runs of hidden systems
K839, seq 1 (9 x 28)
[[-10  12  -3  23  -7 -20   3   4 -22  -3  30 -22 -27 -10  -4  -3 -18 -16
   20  -8 -13 -25  -5 -13 -12   4  10  -5]
 [-25  -3  -9  13   9 -20  28 -10 -26   1  28 -14 -26 -19   6  14 -11 -17
   20   4  -3 -15 -14 -12   1   9  14 -27]
 [-25 -12 -10  -1  13  -5  37 -23 -22   3   5   8  -4 -25  20  15   2  -7
   11  14   6   2 -14  -2  18   0   8 -24]
 [ -8  -7  -3 -15   8  17  14 -21   2   0 -17  21  28 -17  25   3  18   5
  -13  14  18  12  -9   4  26  -4  -1  -5]
 [  8   5  11 -20  -7  26 -11 -11  20  -7 -24  22  41  -2  12 -12  24  29
  -21   6  20   5   2   8  15   0  -6  24]
 [ 11  24  28 -13 -14  17 -32   1  25 -15 -12  16  19  11 -10 -21  15  34
  -15   0  10  -6   7   7 -11   1  -9  34]
 [  9  28  30   6 -15  -4 -20   4  20 -10  10   0 -26  23 -18 -13  -1  30
   -1 -10  -9 -14  11  11 -30   6  -5  25]
 [ -2   7  22  11   2 -21   3   6   9   3  18 -13 -45  20 -29   4  -7  10
   10  -8  -7 -10  12  10 -34   4  -3  -6]
 [ -1  -6   4   4  23 -23  29   4  -3   6  15 -13 -41   2 -15  15 -10 -21
   13  -5 -13  11   1   7 -19  -5   2 -30]]
K413, seq 2 (9 x 28)
[[-22 -10  23  -4 -10   7   8   1 -24 -19  -2   4 -41   0   2  19   6 -12
   24  -8 -10  -2   2  -8 -29  17   0 -29]
 [-33   0  15 -21 -11  -1  -7   3 -26 -12  24  12 -43  -3  -4   9   9   2
   32  27 -12   2  13   0 -15  20 -14 -13]
 [-18  15   4 -26  -6  -9 -21   1  -4  -2  31  14 -17   0  -6  -8  11  17
   17  43   0  -3   8   9  15   9 -18  15]
 [  8  20 -10  -6  -3  -7 -24  -2  21   5  18  15  21  -4   0 -22   8  28
  -10  23   7  -1  -1   2  27  -9 -14  33]
 [ 32  20  -8   9   5  -2 -12  -4  38   3 -11   6  38   3  -2 -23   2  25
  -30  -6  12   3 -11  10  18 -16   0  34]
 [ 31   9   1  20   9   2   5  -6  36   2 -23  -4  20   6  -4 -13  -3   8
  -32 -36   4   4  -9   6  -6 -18  13  10]
 [ 16  -1  11  17   5  -1  23   1   7  -9 -22 -10 -15   6  -4  14  -4 -13
  -12 -37  -7  10  -7   2 -27  -6  16 -21]
 [-14 -10  16   2   2  -5  26   3 -22 -14   2  -5 -40  -2  -1  22  -6 -22
   21 -16 -12   7   2  -4 -26   5   7 -36]
 [-32 -10   5 -15   2 -13   8   1 -30  -8  29   4 -47 -10   0  19  -4 -19
   34  21 -12   6   6  -5 -11  19  -5 -30]]
K106, seq 3 (9 x 28)
[[  9  18  25  -6  -5 -13 -16  12  20  -7  16   5 -36  26 -27  -1  -2  18
    4  -5 -16   1  16  18 -37   9 -11  10]
 [  0  14  31  16  -8   2   6  -5  12  -8  -4  -8 -35  18 -17   3   2  12
   -5 -30  -6 -10   6   9 -38   1   1   2]
 [ -5  -2  21  25  -8  13  27 -26   1  -6 -24  -3  -5   2  11  13   6  14
  -14 -37  10 -10 -12   2 -16   3  19 -14]
 [ -2  -6   1   6  -2  22  26 -21  -5  -9 -30   8  24 -20  28   8  17   5
  -16 -17  14  -1 -15  -6  16   1  13 -11]
 [  5  -3 -17 -15   6  15   7 -11  -5 -15 -18  21  37 -25  24  -3  13 -10
   -6   9   9  11 -13  -6  26  -1   7   1]
 [ 16   8 -21 -27   3   0 -16  11  -2 -19   0  25  22 -15   6 -14   4 -17
    4  22  -9  26   1  -9  17   0  -6   8]
 [ 27  19 -13 -13   4 -15 -27  27   4 -11  15   7  -7   2 -16 -20 -13 -20
   14  16 -18  16   7  -1  -7  -1 -11  10]
 [ 21  21   3   6   3 -26 -17  19   9   1  24 -13 -25   6 -29  -9 -19  -7
   10   0 -25  -1  10   2 -21  -1  -4   8]
 [  0  14  11  24   3 -21   9  -3   6   7  21 -24 -35   8 -20   3 -15   6
    2 -15  -8 -25   0  -1 -23  -6   8   0]]
K713, seq 4 (9 x 28)
[[-25  12  27   4 -13 -15   0 -11   0   4  29 -11 -44   7 -14   0  -3  25
   17   5   2 -28   3   6 -21  13  -3   8]
 [-10   9  33  -3  -8 -14  -5   5  10  -2  27  -2 -51  21 -30   6   1  16
   16   2 -11  -8  16  16 -34  11 -12   2]
 [ 12   8  23 -15   8 -12  -7   9  18   0   7  10 -36  26 -26   3   0  12
    5   3 -11  18  16  20 -27   1 -18   3]
 [ 28   3   6 -18  23  -6  -4  12  22   4 -11  11 -10  15 -22  -4   6  -2
  -10  -2  -5  35  15  16 -14 -10 -15  -2]
 [ 32   0 -12 -11  24  -3   4   5  28   1 -19   7  15  -1  -7  -8   1 -12
  -20 -13  -2  38  -3   8   4 -17  -3  -1]
 [ 35   4 -26  11  13   5  13  -1  11  -8 -27   6  35 -15  10  -7  -4 -19
  -23 -26  -4  18 -16  -5   9 -12  10  -4]
 [ 21   3 -22  17   0  14   8  -5 -13 -17 -21   3  35 -21  29 -12  -9 -18
  -15 -23  -1  -7 -21 -19   7  -2  19  -4]
 [ -5   6  -9   6 -18  20   1  -3 -30 -24  -6   7  18 -21  28  -2  -8 -14
    6  -8  -6 -18 -16 -26   5  18  17   2]
 [-21   4   3  -7 -21  15  -8   2 -32 -21  12   9   3 -17  20  -2   4   2
   18  18   1 -21  -3 -20  -1  23   1   1]]
K413, seq 5 (9 x 28)
[[-12   7 -13  -7  13  -8  16 -26  13  18  12  11  18 -16  11  -4   8  19
   -7  28  23   2 -11   9  39 -10   1   7]
 [ -1  13 -10  19   3  -5  14 -29  16  11   4  -2  26 -13  12 -12   3  31
  -17   4  16 -18 -18   0  29 -12  12  19]
 [ 12  14  -1  31  -8   5   5 -17   7  -1  -8 -10  21  -7   7  -8  -8  21
  -16 -23   9 -28 -16 -11   2   2  15  17]
 [ 13   7  10  23 -16   9  -2   4 -10 -22 -14  -6   0   0   7  -2  -9  -7
    1 -33 -12 -20  -6 -13 -31  13  13   1]
 [ 11   2  14  -5 -14  10 -11  19 -22 -33 -11   6 -21   4   1   5   3 -24
    9 -26 -22   7   6 -10 -39  16  -1 -16]
 [  2  -7  16 -23  -4   9 -10  16 -17 -18  -1  20 -28  10   2   8   9 -18
   16   2 -17  23  17   2 -27  14 -10 -15]
 [ -9  -1  12 -33   6   2 -11  -4   3   1   6  22 -17   7  -3   7  14   7
    8  29   2  27  15  16   5   0 -18  -6]
 [-12  10   8 -17  10 -11  -5 -21  25  14  17  15   0  -1  -8  -2  17  31
  -10  29  17  10   6  23  24 -13 -15  16]
 [  3  20  -4  11  12 -21   2 -21  33  20  17  -2  11   2  -4 -17  -2  39
  -15  11  14 -10 -12  12  20 -13   0  23]]
K839, seq 6 (9 x 28)
[[ 20  26  12   8 -19  10 -22  -1  23 -13  -9   6  23   7  -4 -25   4  32
  -18 -14   5 -20  -2   0  -2   1   2  40]
 [ -2  17  28  22 -16   1  -6  -3   4  -8  10 -11 -20  15 -12  -9  -5  21
    2 -15  -5 -28   0   1 -32   5   3  19]
 [-21   2  27  10  -4 -13  11  -6 -11   0  18 -14 -49   9 -10   9  -4   5
   19  -9  -7 -17  -1  -1 -34  13   3 -12]
 [-24 -15  10  -4  13 -15  26  -3 -20   2  12  -6 -46  -4  -3  25  -1 -13
   23   8  -7  14   3   7 -19   3  -2 -34]
 [ -3  -8  -6 -17  15  -5  23  -7  -6   3   0  15 -11 -10   4  15   6 -23
    7  15   0  32  -1   7  10 -12  -7 -31]
 [ 18   2 -11 -31  17   9  -5   2  13  -4 -11  25  26 -10   6  -5  12 -11
  -10  15   7  31  -2   7  22 -13 -11   3]
 [ 36  14 -10 -12  -2  12 -24  10  24 -10 -11  18  43  -1   5 -23  10   9
  -23   2   3  12  -1   1  13  -8 -10  29]
 [ 27  27  -1  12 -16   4 -27   4  17 -13  -2   3  19  10  -6 -26  -5  17
  -15 -12  -4 -16  -1  -5  -1   3  -1  37]
 [  0  17   9  23 -14  -5  -6   3   0  -5  16 -15 -15   9  -8  -9  -9  13
    5 -17  -8 -35   2 -10 -23   5   7  15]]
K713, seq 7 (9 x 28)
[[ -7  14   4 -24 -15   7 -25   0   1 -15   5  23  21  -3   9 -12  21  18
    4  23   5   0   5  -5  15   9 -13  22]
 [-13   7  12 -18  -4   8  -6 -25  22   5  -2  18  14  -2   6  -5  23  37
  -11  24  23  -5  -5  13  24  -4  -6  18]
 [-18   0  13   1   5   0  25 -31  22  19  -2   2   2  -1  10  10  15  33
  -13   4  25  -5  -7  19  19  -9   4   3]
 [-20  -1  11  20  14 -14  37 -29   3  16   7 -10 -27  -5  -2  18   0  16
   -3  -5  13  -6  -8   8  -3  -9  10 -16]
 [-10   0   9  13   6 -24  24  -3 -10   2  18 -20 -39  -3 -12  11 -11 -14
   14 -12 -12 -13  -1  -2 -23   2   7 -22]
 [  6  10   7   5   2 -25  -7  25 -14  -7  26 -13 -37   6 -23   3 -20 -24
   21  -6 -22  -6   6  -5 -29   6  -2  -8]
 [ 25  19   3 -11  -5  -7 -35  28   6 -20  13   7 -19  14 -20 -10  -7 -10
    9   1 -24  10  16  -3 -25  12 -14  11]
 [ 31  14   6 -25  -1  10 -31  18  23 -11  -9  22  18   8 -13 -19  14   4
  -11   4  -9  21  16   3  -9   1 -13  22]
 [ 26  -3   7 -26   7  20  -8  -3  27  -8 -33  22  41   4   0 -10  19  16
  -27  -1  11  23  -1   6  12  -9  -9  13]]
K106, seq 8 (9 x 28)
[[  7   9  16 -30  -3   2 -29  12   7 -12   9  24 -14  12 -12  -7  13   7
    9  20 -12  20  18   9 -10   9 -24   8]
 [ 19  13  23 -11 -10  -1 -27  21  12 -15   3  10 -20  24 -20  -7   1   8
    4  -7 -18  10  20   6 -41  11 -14  11]
 [ 19  13  29  14 -13   3  -4  11  10 -17 -11  -4 -18  17 -13  -3  -1   3
   -7 -37 -12  -6   2   1 -42  -1   5  11]
 [ 15   6  12  28  -2   8  20 -14  10 -11 -21  -7   6   1   5   5   0  10
  -20 -44   4 -12 -15  -4 -18  -6  20   2]
 [  2  -2 -11  21   9   9  33 -29  -1  -4 -22  -2  30 -17  23   4   0  -2
  -21 -23  17  -4 -26  -7  15 -11  22  -9]
 [ -3  -1 -25   2  13   5  21 -17  -4   1  -5  13  29 -28  26   2   2 -11
  -13   6  10  12 -22  -6  31  -9  12 -12]
 [  3   1 -25 -23  10  -6  -2   4 -12  -7  14  18   7 -22  13  -5  -1 -17
   10  28  -5  28  -5  -4  28   0  -7  -5]
 [  1  13  -7 -21   6 -19 -24  17 -11 -10  32  11 -22  -3 -14  -9  -8 -14
   23  34 -21  13   8  -4  -3   8 -17   1]
 [  4  19   9  -4  -7 -24 -26  20  -1  -5  34  -7 -36  15 -24  -7 -14   2
   25  16 -20 -10  14   0 -23  12 -13  10]]

runs to name
seq 9 (3 x 28)
[[  8  14  13   3 -26  24 -17  -3   1 -24 -17  18  26   2  10 -13  16  26
  -12 -12   6 -15  -3  -8  -1   7   3  26]
 [-14  17  31  -1 -24   8 -20   0  -4 -20  14   2 -23  12  -6 -10   9  29
   10  -3  -4 -25   9   0 -25  16  -7  21]
 [-26  10  32   0 -10 -14  -2  -3  -2   0  33  -9 -52  13 -21   7  -1  23
   23  10  -5 -21  11   8 -28  14  -8   1]]
	K839
seq 10 (3 x 28)
[[-30   6 -12  12   3  -6  19 -25 -14   6  17  -2   7 -22  23   0  -2  16
    6  19  15 -22 -17  -6  28   1  14   1]
 [-12  17  -7  17 -12   5   0 -14 -14  -9  12  -3  15 -16  20  -8  -2  17
    2   4   2 -30 -17 -19  16   9  12  16]
 [  8  14   3  12 -23  19 -16  -1  -8 -26  -7   2  19  -3  10 -13  -1  10
   -1 -12  -9 -23  -6 -17  -7  13   7  22]]
	K413
seq 11 (3 x 28)
[[-22  13  32   1  -3 -14   1 -19  19  12  24  -4 -38  16 -17   4   4  40
    4  10   9 -17   7  20 -13   4  -6   9]
 [-22   3  35   0  -5   4  10 -23  10   3  -2   1 -24  13  -4  11  19  31
   -1  -4  13  -7   1  20 -12  -2   0   0]
 [-13  -9  29  -9 -10  27   7 -18   2  -6 -27  13   2  10   8   9  24  23
  -10  -7  12   5   2   9  -9   2   2  -5]]
	K106
seq 12 (3 x 28)
[[ -2   4  27  16 -22  19  11 -13   1 -18 -23   2  -4   9  11   4  13  14
  -14 -36   5 -15  -9  -4 -24   6   8   1]
 [-14   3  33   2 -22  10  -7  -1 -11 -21   2   4 -37  11  -8  10  10  13
   12 -19 -11 -14   6  -1 -39  17  -2  -3]
 [-11   8  25 -17 -13  -8 -17  15  -9 -16  24   7 -48  18 -19   2   4   4
   29   8 -16  -1  18   5 -34  20 -16   0]]
	K413
seq 13 (3 x 28)
[[-12  13   8 -19  17 -22  -5 -10  21  16  32   7 -24   1 -14  -5   9  20
    9  35   6  11  10  24  13  -8 -17   8]
 [ -9   7  24 -15   5 -14  -6   5  11   6  18   8 -43  19 -19   5   2  15
   13  19  -3  14  17  23 -23   3 -14  -3]
 [-13   3  34  -3 -11   3  -7   4   0 -11   0   6 -46  23 -13   9   6  10
   17 -11  -9   2  12  10 -38  11  -9  -8]]
	K106
seq 14 (3 x 28)
[[ 11   5  19 -34   4  20 -23   2  24  -3 -15  23  18   9  -5 -13  23  27
  -14  17  12  20  11  18   5  -4 -18  21]
 [ 24  -1  15 -27   9  12 -17  12  27  -8 -22  19   4  16 -16  -6  11   5
  -10  -4  -5  30  14  17 -21  -4 -17   6]
 [ 34   1  15  -6   3   8  -4  15  13 -16 -22   8 -13  14 -12   3   0 -14
   -9 -28 -15  28   8   2 -34  -2  -5  -8]]
	K106
